In the rows, zero is written as 128.
The rows of Y fall into several groups, which share some directions, and each row is roughly a mix of its group's hidden directions, except some rows that fit no group.
Y:
[[143 151 169 120  92 166 140 106  90 108 166]
 [171  94 160 124 155 151 137 127 152 156  79]
 [159  83 119 124 156 130  94 148 147 152  76]
 [174 152 102 133  95 144  83 129 111  97  95]
 [130 119 115 130 155 139  47  96 135 147 126]
 [128  97 123 137 146 100  78 158 118 126  70]
 [ 76 153 129 138 100 129 158 126 130 151 187]
 [156 154 123  98 102 153 143 132  65 136 160]
 [164  60 135 161 123 117 113 139 146 155 150]
 [173 153 171 131 110 148 134  92  83 123 152]
 [159 130 142 134 132  72 172 164 114 125  91]
 [106  98 123 151 181 101 136 132  81 146  96]
 [ 90 119 152 158 182 107 153 160 146 143 107]
 [134 122 116 138  65 120 119 131  75  91 148]
 [104 109 144 121 134 119  88 184 122 107  78]
 [152 116 111 143 107 120  89  63 159 140 151]
 [138  88 125  85 127 108 142 186 131 105  95]
 [116 131 138 130 136 186 124 146 135 176 180]
 [160 159 143 113 155 126 131 101 104  61 113]
 [ 94 122 148 167 183  99 145 130 156 160 124]
 [130 134 117 116 140  89 118 116  89  55 128]
 [ 95 122 131 132 119  63 172 110 154 131 102]
 [122 124 174 127 109 122 187 103  97 100 154]
 [108 123 139 145 114 212 134 110 103 119 123]
 [114 133 165 146 123 143 140 150 115 178 188]
 [113  93 120 130  98  64 142 123  98  91 116]
 [ 99 187 132 134 173 125 160 108  95 142 125]
 [147  83  83 146 107  79 108 105 109 134 119]
 [115  95 126 136 126 103 142 136 175 183  88]
 [122 160 192 106 122 149 134 171 113  99 124]
 [130 128 167 108 115  87 107 184 110  98 106]
 [147  96 125 136 186  85 160 142 113 151 108]
 [116 147 131  47 111 104 146 141 124 138 152]
 [ 96 154 140 131  98 117 165 111  97  99 181]
 [137 112 113 137  89 161  95 139 145  73  92]
 [124  79 154 180 134 143 125 181 145 133 124]
 [157  81 123 113 102 142 124 183 120  95 102]
 [124 167 125  80  84 163 130 145  95 102 137]
 [161 125 111 117 107  65 112  96 125 134 172]
 [140 104 129 122  66  89 136 132  88  99 147]
 [ 85 115 156 137 159  92 137 142 177 162 140]
 [180  92 152 128 110 122 136 118 104  99  77]
 [115 123 153 123 141 108 127 194 125 110  74]
 [136 123  93 162 165 161 149  87 143 166 110]
 [130 146 162 124 156 112 179  97 169 136  92]
 [120 103 128 123 127 126  39 128 114 120 115]
 [120 165 130 164 132 138 116  67 127 158 166]
 [143 131 150 112 128  59 129 179 125 113 105]
 [158  93 121 164 129 123 108 117  83 132  73]
 [177 119  89  92 103 114 109  82 121 110 121]
 [103 188 107 104 134 123 125  75 133 106 108]
 [120 167 157  85 118 106 129 146 153 113 182]
 [130 105 130 121 134 164 104 148  77 111 186]
 [112 149 153 177 149 166 151 161  87 138 133]
 [113 146 121 135  80  81 151 107 101  81 130]
 [151  85 122 101  94 101 100 110 170 144 158]
 [172 163 109 121 152 166  77 132 135 114 102]
 [143 119 124 138 161  76 134 166 136 138  71]
 [168  87 137 149 123 149 141 177  84 138 138]
 [120 139  93 139 113 100 111 134 178 164  79]
 [112 145 178 118 110 189 123 143 100 101 129]
 [161 182 126 124 158 164 110 116 165 134  97]
 [174 126 109 165 146 130 158  78 112 160 114]
 [139 130 128 144 137 185  91  70 112 144 141]
 [118 121 154 103  97  85 117 184 114  92 121]
 [109 155 150 141 143 120 140 103 124 184 184]
 [ 72 133 150 120 131 133 134 179 162 103  98]
 [101 172 118 150 171 111 133  72 137 131 109]
 [ 86 155 129 142  78 124 160 122 117 136 180]
 [ 89 124 101 127 129 187 106  94 153 136 160]
 [120 126 116 115 174  70 128 115 149 101  85]
 [149 109  90 152 147  79 168 130 139 152  94]
 [105 144 115 101 140  85 116  77 179 131 122]
 [167 103  94 170 114 151 127 108 125 178 110]
 [191 100 152 131 117 161 122 128 125 135  78]
 [119  72 167 124 128 139 160 134  90 130 170]
 [142 140  94 147  73 150  90 147 143 164 109]]
Here is one row from each group, named. Which group is each of the other rows in?
[ 74 139 111 127 123 113 129 136 105 119 197]
P
[ 92 151 132  99 141 161  87 120 167 130 171]
V
[111 104 140 202 148 137 109 127 166 127 111]
X

[137 156 139 138  79  96 168  96 130 101  93]
P
[149 151 105 159 161 117 127  58 109 141 125]
X
[ 79 136 108 129 142 187 157 128 168 136 138]
V
[ 87 131 152 105  97 139 153 184 129  91 130]
V
[154 137 121 112 155 122 100 122  87  59 126]
P
[134  79 117 134 104  75 129 132 133 130  73]
P
[183  75 121 147  90 148 103 137 120 126 144]
X
[106 169 154 122 142 153 162 111 114 113 188]
P
[ 90  96  89 127 117 153  70 105 142 129 145]
V
